Rotation paths and how fast each direction turns (degrees each step)
Each turn is a multiple of 5 degrees from 10 to 175, or 0.
Each row of a path follows its step; steps can be skipped.
path 1
step 0: [ 27  12  17  -3 -29  11   9   8   7  21  12   6   4 -23  -4   2  -4  -1
  -1  -8   0  17   5   7  15 -25   6 -11  -4 -28  -6]
step 1: [ -6 -21  -6   2  -7  13 -28  14   0 -23   0   7  -9  10  18   3 -10  14
  12  -8 -11  27  12 -19   8   3  -8  -5  -9 -25  18]
step 3: [ 24  21  -9 -10 -12  11  -8   2  17  16   5   1 -24   6  12  12  20 -28
 -19   8   3  19   1  -4   6  -6  10  11   0 -22  -6]
step 4: [ 11 -10  -3   6  -7  21 -25  20 -10  13  11  -2   0 -17 -15  11   0  27
  26 -17   6   5  -3  -9  15   8   4   2   8 -28  -4]
step 5: [  6   0  22   3  25  12 -16 -10   5 -29  -1  -4  -5  14  11  26 -24  -1
  -3   0   4  10  -3   2  -6   7   6 -25 -21 -19  -6]
step 6: [ 18  15  15  20 -15 -20   3   2 -17  12  19   1 -28   8  10 -16   0 -16
  -9   6  -6   6 -19   9   4   2   4  -3   7 -33   1]
step 8: [ -7 -13  -5   0  10   8 -11   2   2  -5   0  25  -8  -4  -9   3 -13  20
  -5  -1  15   3  13   6   5  10  30 -35   0 -34   3]
step 9: [ 29   9   1   1  11  -5  -9  -2   7   3   5 -13 -16  19  11 -10  -9  10
 -29  -5 -27  14 -11   1  10  -3  -5  -6 -22 -19 -22]
step 10: [  3 -10  -4   9  -3   4 -29  26  -2  16  10   3 -23   8  16   9  -5 -14
  13   9   1  10 -12   8  -1  14   3  18  35 -11 -11]
[ 0 -2 -9 -2 -8 -3  8  3 -9  5  8 -9 -5 -4  8  9  0 -4 -8 -9 -3  0  4  6
 -1 -3 -1  0 -3  0 -5]  115
[  1   0 -11 -11   4   2  -9   7   5   6   1   4   3   4   2  -3   6   8
 -12   4  -2   0   3   2  -1   8   1   3   0   2  -6]  55
[  7   2   3   1   8  -5   1   3  -8   3   4  -1   5  -6  -9  -5   2   0
   4  -4 -12  -9   4  -8   3   3  -5  -1  -6  -2  -9]  155
[ -3  -2  -9   1  -1   3  -3  -8   5   5   4   7   5  -3   3  -3  -7  -5
   4  -8  -5  -1 -10   2   3   2  -6  13  -3  -6   4]  120
[  9   1   3   1  -5 -13  -8   1  -2  -9   3  -3  10   2   2  -1  -5  -4
   0  -2  -4   7   6   8  -4   9   1   4   5   2   4]  85
[  4   4  -7  -2  -1   4  10   3   8  -6  -5  -4   5  -9  -5  -1   3   0
   2  -5   8  -1   8   0   0   0   5   6   8 -11  -2]  95
path 2
step 0: [-18  -7 -15 -10 -12 -14 -13   7   9  12  19  14  -7 -18  30   4  -7  -3
   7   0 -26  13   1   4  -2 -26   3   4 -21  23  -4]
step 1: [ 10   5   0   4 -18 -11   6  22 -24  18   3  30   8  22  13   1  -4   5
  -1   2   4 -12   8  -7 -12   0   7  12 -38  14 -10]
step 2: [-19  17  -8   2  19 -12   1 -14 -16  33   3  21  -4  30   6 -24  -7 -21
   4   2  -1   4 -21   4   3   3   8  -4  -3   7  -6]
step 3: [-14  18   4 -14 -11  -4  17  12 -12   3 -13   7  10  -6 -17 -43  19 -16
   8  -4   7  13   0   9  -7  -3  14  16  -2  11  21]
step 4: [-14 -19  15 -10   3   6   1 -20 -17  -6  -1  -8   1  12 -29 -31  16  -8
   4   9  -5 -15   8  -3 -22 -10 -15 -18  -6  21  -3]
step 6: [  9 -11  11 -15 -10   5  -3  18  16 -11  16   7  -7   6  -9 -20   0   1
 -27  -4  10 -39   6   5   5  28   5   2   9   8 -20]
step 7: [-30  -2  -3  -7  15  21   9 -12  13   1   4  22  -8  -9 -16   1 -13   3
 -20  -4  14  -9   8 -11  37   1  11 -15   7  -6 -15]
step 8: [-18  17  36  -7  -8   9   9   4  23  20 -10   7 -16 -26   7   6   8  16
   1   3  10 -15  23   5   4  -1   0   9  11  -8   9]
step 10: [  9 -18  17  22 -12  -6 -14   8 -17  20  -2  31   3 -15   4  17  -9   9
   6   7 -15  -1   3  -8   7 -18  26  22  -6   6  -5]
[  5   9   1  -5  13  -1   9   6   2  -2  -4   1  -4   7   2  -4   1   9
   7   0   2   4   5   2   4  -4   6  -3   5   3 -10]  70
[-16  11   1  -1   5   5   3  -1  -2  -2  -1  -8   4 -10  -4  -2   0   0
   2  -4   2   1   9   4  -2  -5  -6  -3   2   1   8]  80
[ -1  -5   7  -3  -4   3   9  -5   1  -3   6  -7  -8  -7   3   3  -1  13
 -10  -6   4  -4  -6  -1   9  -2  -1   0   5  -2  -2]  35
[  7  -2   5  -1   6  -3  -6  -7  -3  -7   4  -6   4  -4 -10   2  -1   3
   5  -1  -9  -1  -1   1   0   0   8   7   4  13   4]  60
path 3
step 1: [ -4  11   1  -7  25  15  -8  19  14 -10  -3   0 -20   4  21  -1 -29  16
  14   8  32   7   1 -14 -15   9   6   5  19  18   6]
step 2: [ -9  -9   4 -15   7   4  14   7  39 -22  27 -28  -9  -5  12   3  -7  -5
   1  -3  23  -6  -5   3  22  20 -11   5   8   2   2]
step 3: [ -7  10 -11  -2  -9  16  31   2  -8 -18  24 -12 -16   6 -13   3  12 -25
 -32  19   4   3  -6 -10   8  21   9  10  10   2   0]
step 4: [ 15   4  10  -2  15  24  11  -8 -20 -24  -2  13 -27 -13   2  -6   5 -29
   1  10   8   1   0  -7 -19  10   7   2 -24  17  20]
step 5: [ 23  -4  27  -1  12  36  -8  -2   5   8   7  -5   9 -13  29 -16  -3 -22
   4   3  13   0  -8   2  16   8  12  -4 -24 -14  -5]
step 7: [ -4 -10   9   6 -14  -1  27  22   0 -18 -10 -10  12   6  12 -16  16   0
  14  17  16  -2   8  18 -33  -9  11  24   0   5  17]
step 8: [  2 -23  29 -24  -9  12  -6   9  11  -4  -1  -5 -20  20  21 -19   1  11
   3  28   2  10  12 -17 -15  -1  15   8  13 -12  -3]
step 9: [-14  -8   0 -13   4   5 -27  -3  17   7  18 -15 -31  -2 -10  -8   8  -9
   0  12  35  10  26  -3  14  -8   0  10   9  -9  16]
step 10: [-18 -11 -22  11   7  25  10   4  20  -8   2  -4  -6  -9 -23  -2  18   3
 -11  27  26   8   1  27   6   9  19 -10  -7   5   0]
[  3  -2   3   6  -1 -12  -5  -2   6   0  -1   2   3   3   4   3   8  -8
  -8   5  11  -2  -2  -9   7  -2  -8  -1   1  -3  -5]  110
[ 11   3   0  -2  -2   1  -6   3   2   5   4  -4  15   5   2  -1   0  -9
  -5  -2  -6   1   2   0 -11  -4   0  -2  -8   3   6]  45
[  0  -3  -8  12  11  -3   1   8  -7  -4  -4   0   0  -3 -11  -4   2  -1
  -3  -1   6   6  -5  -3 -10  -5   3   5   0   4  -3]  115
[  4   4   9   2   3   4  -8 -11  -1   4   6  -6  -5  -1  -1  -6  -6   9
   2  -2   8  -1  -9  -6  -4  -8  -1  -5   0  -1   2]  95
[  6   6  -7   1  -1  -8   4   8  -1  -1   4  -1  -3  -5   2   1 -10   5
  -5  -5   4  -9   2  -7  -2  12   1  -9  -4  -2   1]  25
[  4 -11  -2   2  -8   0   9  -3  -7   1   8  -5  -4   7   1  -2   2   0
   2  -2  -1  -1   0   1  -9   5 -14   2   5   3  -7]  80
[-11   5  -6  -1   0  -1  -4 -12  -3  -2  -2  -3  -1   8   8   1  -4   0
  -2  -3   1   7   7  -7  -5   3   4   4  -9   4  -8]  145
path 4
step 0: [ -7  10  -2   2  -5 -14 -17  48  16   3   0  19 -35 -17  -6   5   6 -11
  -2  -4  12   1 -16   7   2 -18  12   3  13  -4  29]
step 1: [  8   0 -13  -5  19  20  -8  29  27 -11  15  16 -35   2   6   8   3 -24
 -12 -13  -4  -1  19 -16  -3  21  26  -3  -6   4   5]
step 2: [ 26  -1  -1  -2  -9 -21  -9  14  24   7  19  13  -3 -12  -1   8  -3 -25
 -17 -19  -3   7   1  11  34  13  23  10  11 -22  20]
step 3: [ 10 -17   9   8  23 -11 -25  12  31   9  -4   7 -22  -9 -15  -9  13   7
   4 -24  16   7  30  16   9  24  14   1   8  16  10]
step 5: [ -1  -5   5   9 -11  -1 -23   7  28  -4  10  -9 -18  -4 -18  24   0   4
  -2 -13   8  45  14  -9   0 -10  20 -15  10   9  28]
step 7: [ 35  -2  -1  10   9  20 -26  27  12  -8  13  25  -4   7  -8  16 -19 -17
 -13  -5 -11  26  18  -4 -10  15  14  -9  -8  -5   8]
step 8: [ 18  12   8  15  -1 -13 -17  20 -11  -1  19   0  -3 -17 -15  -6  -2 -24
   6 -23  -3  25  16   8  44  17   9  -4  13  -5   3]
step 9: [  5  -7   8  36  29  -8 -22  29  16  17 -13  25 -14 -15 -27 -11  -9   7
   6  -2  -6  17  19   5   4   2   2   9  -2   4   8]
step 10: [-14  16  -5  16   6  12   1  17  32  -7   5   2  -1 -15 -20  -1 -16 -12
  11 -18  -9  15  26 -37  32  -4   6  -8  -7  -5   2]
[  0   5  -3  -6  -4   0   1  11 -11  -4   8   0  -3   4   4   5   2  -9
  -5  -1   0  -1  -1   2 -12  -3  -2  -7  -4   4  10]  60
[  4   2   9   1   0   3   9   2   7  -7   0  -9   8  -5   2   8  -9  -3
  -4   1 -10  -1  -1  -4  -2   3   8  -5  -5  -2  -2]  125
[ -5   6  -1  -6   6   3   1  -6  -8   5   1 -10  -6  -4   4  -9  -2  -6
   4  -9  -5  -1   6  -5  -1   3   7  -3   9  -1  -3]  160
[ -4  -2   6   1  -2 -13  -3  -5  -2  -4   7  -8   3   5   1   7  -1  -7
   8  -3   1   9  -7   6   5  -3   5   7   6   5   3]  125
